In the rows, 128 means zero.
The rows of M fall into 3 groups, which share some directions, and each row is roughly a mix of its group's hidden directions.
M, 119 rows:
[[102 117 128 167 142 185 148 112 127 119 117]
 [142 168 129 122 149 135 112 128  85  91 158]
 [125  85 164 149 124 172 131 136 110 142 152]
 [129 158 149 157 140 127 118 132 182 165 135]
 [132 162  87 113 142  95 132 108 138 101  96]
 [132 109  79 124 111 137 160  84 103 133 126]
 [119 160 114 165 159  89 161 115 114 134 125]
 [157 107 124  90 138  84  96 108 106 127 119]
 [119  98 116 132 181 144 106  85 128 142 125]
 [103 131  95 145 163 163 130  92 152 133 108]
 [137 189 148 153 157 114 119 126 147 139 146]
 [135 129 155  94 166 134 137 151  87 129 159]
 [123  88  94 102 111 136 145 114  81 114 136]
 [157 112 155 154 115 125 152 152  96  88 145]
 [118  91 168 155 120 171 130 133 108 144 143]
 [120  76 106  97 103 139 136 130  94 109 117]
 [125  94 100 126 139 116 148 120  77  91 121]
 [129 133  94 124 102 184  95 118 124 151 124]
 [144 147 130  86 130  89 135 158  87 142 128]
 [128 115 153 146 154  75 166 129 149 115 119]
 [134 157 181 119 128 131 110 158 160 121 151]
 [150 157 131 131  73  94 138 152 147 123 114]
 [126  91 169 147 118 158 119 145 120 154 162]
 [119 106  88 124 110 153 157 113  87 119 155]
 [131 134  93 139  90 115 164  82 136 119 117]
 [112  99 126 178 123 163 110 109 162 123 133]
 [124 129  99 105 116 149 130 123  67 106 152]
 [151 156 129 125  79  86 139 147 151 126 113]
 [124 112 106 139 153 102 156 121  80  91 126]
 [138 106 154 142 135 163 157 148  88 109 155]
 [139 168 150  97 107 161  97 137 129 129 160]
 [133 184 140 143 158 128 111 141 105 108 157]
 [124 101 168 156 114 167 126 148 114 150 157]
 [ 89 147 100 114 160 152 103 109 141 161 123]
 [128 121 156 142 156  73 163 133 139 109 121]
 [124 107 116 167 169 163 138  92 126 114 118]
 [125 108 110 161 170 160 135  87 141 126 115]
 [141  98 115  93 159  95 101  95 114 116 118]
 [132 161  95 101 128  81 119 113 143 116  97]
 [129  88 114 139 169 154 108  85 130 137 122]
 [129 109  84 117 118 130 157  94  83 116 129]
 [145 146 130  73 138 112 147 130  80 129 129]
 [122 107 163 135 152 131  92 169 102 140 153]
 [118 107 114 165 119 168 126  87 160 113 128]
 [125 133 144 133 109 145 109 137 185 172 115]
 [134 140 134 130 109  82  96 174 123 149 109]
 [121 108 142 173 148 182 135 119 107 131 137]
 [121 115 124 178 157 172 144 104 122 113 119]
 [120 113 113 131 145 183 138  88 152 104 134]
 [134 145 106  96 111 156 116 114  78 116 156]
 [130 142 110 150  81  82 157 109 131 116 124]
 [143  96 125 137 186 124 119 101 103 109 142]
 [108 100 126 135 161 127  95  77 127 141 105]
 [124 136  93 134 121 148 157 102 102 141 179]
 [132 163 175 129 134 131 111 152 165 138 158]
 [121 128 142 134 108 144 111 138 184 173 115]
 [127 122 116 129 151 106 151 126  74  84 140]
 [123  98  91 118 127 129 139 118  72  99 114]
 [120  96 157 171 145 167 109 124 129 135 154]
 [119 105 171 145 157 144 105 156 108 142 159]
 [142 145 141  92 141 108 169 130  82 131 150]
 [122 126 103 151 115 151 157  82 165 107 125]
 [124 125 114 143 156  99 159 125  82  89 134]
 [123  85  87 118 104 145 134 114 103 122  93]
 [131 126 105 134 124 166 156  74 147 103 128]
 [152 149 132  77 146 117 118 162  95 110 133]
 [ 99 111 127 165 132 186 143 112 134 120 114]
 [116 102  94 110 102 142 163 111  93 133 156]
 [116 115 118 145 135 177 107 104 172 108 115]
 [ 88 151 101 117 176 152 116 118 136 149 137]
 [134 106 152 116 163 177  97 131 102 136 138]
 [150 130 144  96 106  75 118 158 120 121 149]
 [ 99  98 115 124 176 144 107  99 152 143 140]
 [128 146 117 155  82  76 142 126 142 116 118]
 [113  99 126 174 122 166 112  98 157 126 129]
 [134 141 120 156  78  87 151 102 124 115 122]
 [109 110 106 163 121 146 163  89 160 133 138]
 [103 113 125 168 142 184 136 104 129 126 112]
 [148 165 108 102 101  85 130 142 129 116  99]
 [118 124  96 142 116 150 156  80 163 106 124]
 [119 119 142 168 140 114 140 137 184 155 108]
 [120 143 100 147  89  86 142 124 161 135 102]
 [138 107 124  87 145  84 100 104 104 114 116]
 [124 124  95 148 152 131 110 132  80  97  96]
 [119 123 139 163  97  88  87 159 134 133 118]
 [109  95 144 156 151 168 145 101 129 139 158]
 [121 113 104 172 100 141 105 112 171 128 108]
 [141 187 159 125 143 129 110 134 133 124 166]
 [116  95 157 166 147 166 106 127 129 125 157]
 [117 106 143 121 145 123 109 153 101 190 126]
 [107 151 109  95 121 107  98 125 165 166 122]
 [121 106 171 150 145 139  85 158 110 138 146]
 [147 131 107 124 130  83 102  93 159 141  98]
 [137 157  93  96 106  87 149 132 133 134 100]
 [136 143 136 134 108  85  93 175 130 142 109]
 [124  99 153 158 146 173 139 138 100 121 158]
 [144 144 123  72 150 135 161 116  94 121 135]
 [136 167 155 160 149 123 116 133 177 147 131]
 [132 137 149 121 130  92  94 184 114 146 122]
 [140 165  85 115 152 100 140 112 131  99 104]
 [135 159 106  94 103  81 136 135 126 129  94]
 [129 157  88 108 144  91 127 110 135  95 100]
 [163 122 142 104 104  71 116 148 122 118 141]
 [118  90 121 147 121 120 135 125 171 162  89]
 [108 115 128 170 136 185 146 108 127 120 111]
 [111  99 161 171 147 161 125 120 134 128 161]
 [128 152 167 148 141 128 106 153 179 146 130]
 [138 162 138 127  78  97 148 163 137 115 124]
 [128 178 130 157 162 101 148 123 108 115 150]
 [141 100 109  83 131  97  97 102 122 111 109]
 [121 117  92 124  93 181 107 123 126 151 114]
 [132 110 139 150 160 172 144 125  83 113 143]
 [129  98 160 157 139 171 143 141 105 131 160]
 [110 110 124 183 107 132 100 128 169 125 121]
 [155 151 122 128  81  88 142 139 152 114 105]
 [130 163 178 129 134 122 112 157 167 134 144]
 [126 108  83 109 101 162 123 111  88 124 120]
 [104 152 124  85 116 107  95 152 141 159 145]
 [135 100 126 156 182 146 128  95 106 112 131]]
One row of each group comes first, with its name. Which group is each row after those in?
[130 142 146 124 105 150 104 132 181 169 120] => <113>
[117 100 115 128 164 128  95  78 137 145 109] => <128>
[118 127 153 135 133  99  89 183 128 151 124] => <80>

[166 129 124  94 122  78 105 124  99 121 119] => <128>
[130  92 114  82 101 144 124 126  89 105 128] => <113>
[131 115  81 122 111 139 161  88  96 128 139] => <113>
[ 91 157 119 102 154 135 102 140 132 168 152] => <128>
[137 182 136 133 152 135 109 132 100 110 167] => <113>
[125 108 152 155 148 180 141  95 128 123 153] => <80>
[118  95  99 164 142 129 116 131 137 139  74] => <113>
[122 120 144 145 150 170 141 139  75 110 149] => <128>
[127 130  80 124 116 138 157  91  87 131 145] => <113>
[140 123 132  93 127 140 116 132  81  85 158] => <113>
[126 151 125  98  81  92 109 147 154 146 118] => <128>
